In the rows, zero is written as 128.
Named turns come first, each shown by rows before and after it. Which turns, in which order, take the first row of each pair that follows to the second? Write the first one first, as in the answered first pair.
turn T:
[118 128 138 163  77  95 109 127 124 121 137 130 115 147 161 118 134] => [132 109 129 154  77  99 122 128 120 133 131 122 108 155 158 126 148]
[121  73 147 111 107 115 120 127 116 151 124 114 128 133 106 144 124] => [106 157 155 130 110 108 103 109 132 114 115 143 154 132 144 116  98]
[132  85 122 130  71 100 126 150 120 159 120 111 138 146 112 102 151] => [103 139 144 145  78  92  95 147 130 128 128 131 154 139 119  81 120]
[121 179 140 139 139 135 123  98 117 102 141  96 103 136 153 121 131] => [140 122 130 123 134 139 141 107 108 132 140  77  85 137 136 144 153]
turn U:
[127 102 133 116 157 111 159 100 158 126 111 129 151 127 110 142 124] => [112 111 150 120 158 109 139 107 157 117 124 136 152 121 101 136 110]
[ 74 138 147 142 146 153  94 124  91 121 139 138 123  84  98 110 105] => [ 91 123 134 146 125 156  87 138  73 136 150 131 104  90 104 106 122]
[126 128 117 118 138 144 139 122 121 133 124 120 130 136 124 142 140] => [122 133 124 122 142 139 138 118 125 128 123 124 135 137 122 145 137]
turn R:
[119 140 124 137 136 152 126 138 111 117 155 109  98 119 131  94 151] => [139 104 112 127 118 146 141 140 115 136 143 100 103 124 129 110 162]
[129 184 134 147 130 137 116 121 126 119 133 138 125 134 152 109 123] => [162 151 105 133 122 139 148 120 123 144 116 121 120 143 157 123 151]
[112 144 133 123 160 106 123 139 121 118 126 117 120 122 131 120 129] => [131 130 122 118 159 106 138 138 118 129 118 114 115 128 136 127 145]
[127 114  93 139 113 124 117 143 117 119 121 106 120 143 145 123 138] => [119 110 102 141 108 118 102 146 124 116 121 111 126 140 138 123 126]
turn Q:
[107 141 135 124 131 115 130 105 155 102 100 145 157 122 131 123  99] => [153 118  93 122  95 122 145 123 126 136 106 122 119 142 158 118 145]
[106 169 134 141 182 158 118 159  99 132 173 109  93 131 117 121 144] => [105 185 130 141 188 159 126 150 104 125 166 114  99 131 123 119 141]
[121 131 149 134 126 123 103 132 123 126 141 121 127 126 111 127 119] => [134 163 134 135 128 127 119 117 126 117 125 126 138 130 142 127 127]
[134 122 117 119 134 135 145 126 122 141 129 124 129 128 133 131 139] => [118 112 132 120 142 129 134 127 124 135 135 126 132 120 115 133 125]
turn J:
[143  95 113 117 123 143 128 157  86 157 152 104  89 140 124 137 173] => [113  85 144 104 180 141 154 125 129 140 126 120 130 126  84 164 138]
[118 139 165 122 117 128 107 119 111 122 119 133 161 132 102 127 157] => [125 141 153 124 109 127 104 124  97 127 125 128 148 137 109 118 170]
[169 167 128 136 116 148 107 128 124 153 117  95 135 156 142 130 157] => [158 160 138 126 154 157 135 111 139 154 108  95 142 149 125 150 150]
Pairs:
Each pair is 2 to 3 turns apart.
[149  61 153 126 143 144 159 151 134 142 119 104 109 124  84 150 128] => [140 160 152 162  99 138  94 171 111 106 147 123 101 128 143  83 117] : T J Q
[119  98 135 126 127 128 120 134 113 138 144 124 110 127 110 135 133] => [139 100 119 122 103 116 128 126 128 136 122 132 136 133 133 135 135] : Q Q R
[159 117 113 112 145 112 139 134 115 130 139 133 115 150 168  89 137] => [143  83 128  99 169 114 146 131 123 138 138 127 119 143 136 108 128] : J Q
[117 178 109 142 132 131 101 155 127  98 131 154 128 152 182 105 107] => [ 90 123 141 121 182 127 123 138 156 102 119 153 152 138 117 150  83] : T J T
[ 83 113 135 116 166 156 120 144 100 157 156 133 112 138 110 138 126] => [115  69 116 109 128 138 129 141 118 171 130 131 141 147 115 151 132] : T T R
[154 168 116 117 152 136 135 125 101 124 110 123 102 120 160 110 141] => [163  88 120 112  94 111 104 149 109 143 115 118 117 118 138 118 136] : R R J
[106 176 143 132 127 118 105 128 135  97 131 148 127 130 152 116 107] => [ 99 136 149 123 145 135 105 149 108 120 159 127  87 126 121 124 125] : U J Q
[156 137 123 154 104 153 156 102 155 167  97 134 157 122 154 154 126] => [135 135 141 171  68 140 100 127 145 162 126 139 151 114 146 132 109] : Q Q J
[119 137 162 150  83 102 110 175 117 119 158 153 128 117  98 112 126] => [146 165 134 152  70 104 125 169 113 121 145 152 127 131 133 105 145] : U T
[144 139 104 134 103 134 125 137 114 140 132 123 116 144 161 109 142] => [147 104 109 127  89 116 122 133 136 142 118 128 145 139 149 123 128] : U R
[130  48 113 126 113  99 170 109 169 145  71 143 149 123  81 156 104] => [163 168  68 148  96 121 181 101 140 128  66 149 129 146 178 106 136] : R Q
[ 93  80 132 152 122  79  81 166 112 136 143 104 132  97  67 139 112] => [ 92 122 122 153 173 119 107 165  78 141 162  86  80  99  79 131 138] : J R J
[145 115 102 129 122 140 152 118  99 135 122 125 143 138 139 145 150] => [138 105 114 129 114 126 140 112 117 127 113 137 164 131 129 149 133] : U R Q
[154 124 127 110 123 105 163 130 143 127  84  90 130 119 125 125 142] => [150 106 133 110 118 105 156 138 139 132  87  85 123 117 115 127 143] : U Q
[137 128 117 142 107 134 119 129 110 129 138 116 109 133 146 104 146] => [106 118 148 140 117 123 100 122 134 115 137 131 138 123 119 113 112] : R Q
[ 70 155 129 104 203 144 126 113 103 120 130 117 117 106 128 147 141] => [ 59 144 143 107 194 130 107 116 113 113 132 125 132 100 115 149 123] : R T
[163 111  98 124  59 121 112 160  98 147 130 114 111 148 153 118 154] => [155  96 101 109 113 145 145 155  84 162 136 100  82 142 124 141 168] : R J
[ 89  82 185 117 193 118 137 129 152 123 129 132 133 111  71 164  99] => [151 171 115 121 200 152 196 111 118 132 107 119  92 142 162 141 163] : R Q
[168 105 106 130 102 119 153 136 143 134 118 140 151 137 148 125 142] => [166 105 103 125 117 134 164 142 127 143 128 130 126 140 145 126 156] : R R T
[155 114 118 111 144 136 172 116 141 145 114 134 141 134 131 151 145] => [156  99 116 113 139 137 166 126 131 154 120 128 130 133 125 149 153] : U Q
[111 105 135 151  65 122  99 160 118 131 148 108 123 147 130 116  97] => [109  83 140 143  91 135 116 164 111 144 154  98 105 141 110 133 108] : J R
[161  86  80 138  63 114 122 146 129 163 113 118 139 146 150 136 161] => [ 62 148 160 152 140 122  75 138 143 106 153 149 152 112 100 120  89] : U Q R
[155 104  88 115 123 129 166 113 119 140 109 108 125 147 140 152 150] => [133 108 112 133  70  98 104 125 136 119 120 132 158 141 140 130 112] : U R J
[138 103 115 138  97 133 120 153 103 144 153 113  98 126 132 113 154] => [132  77 127 137  82 112 110 150 130 137 140 125 135 123 120 124 128] : U R
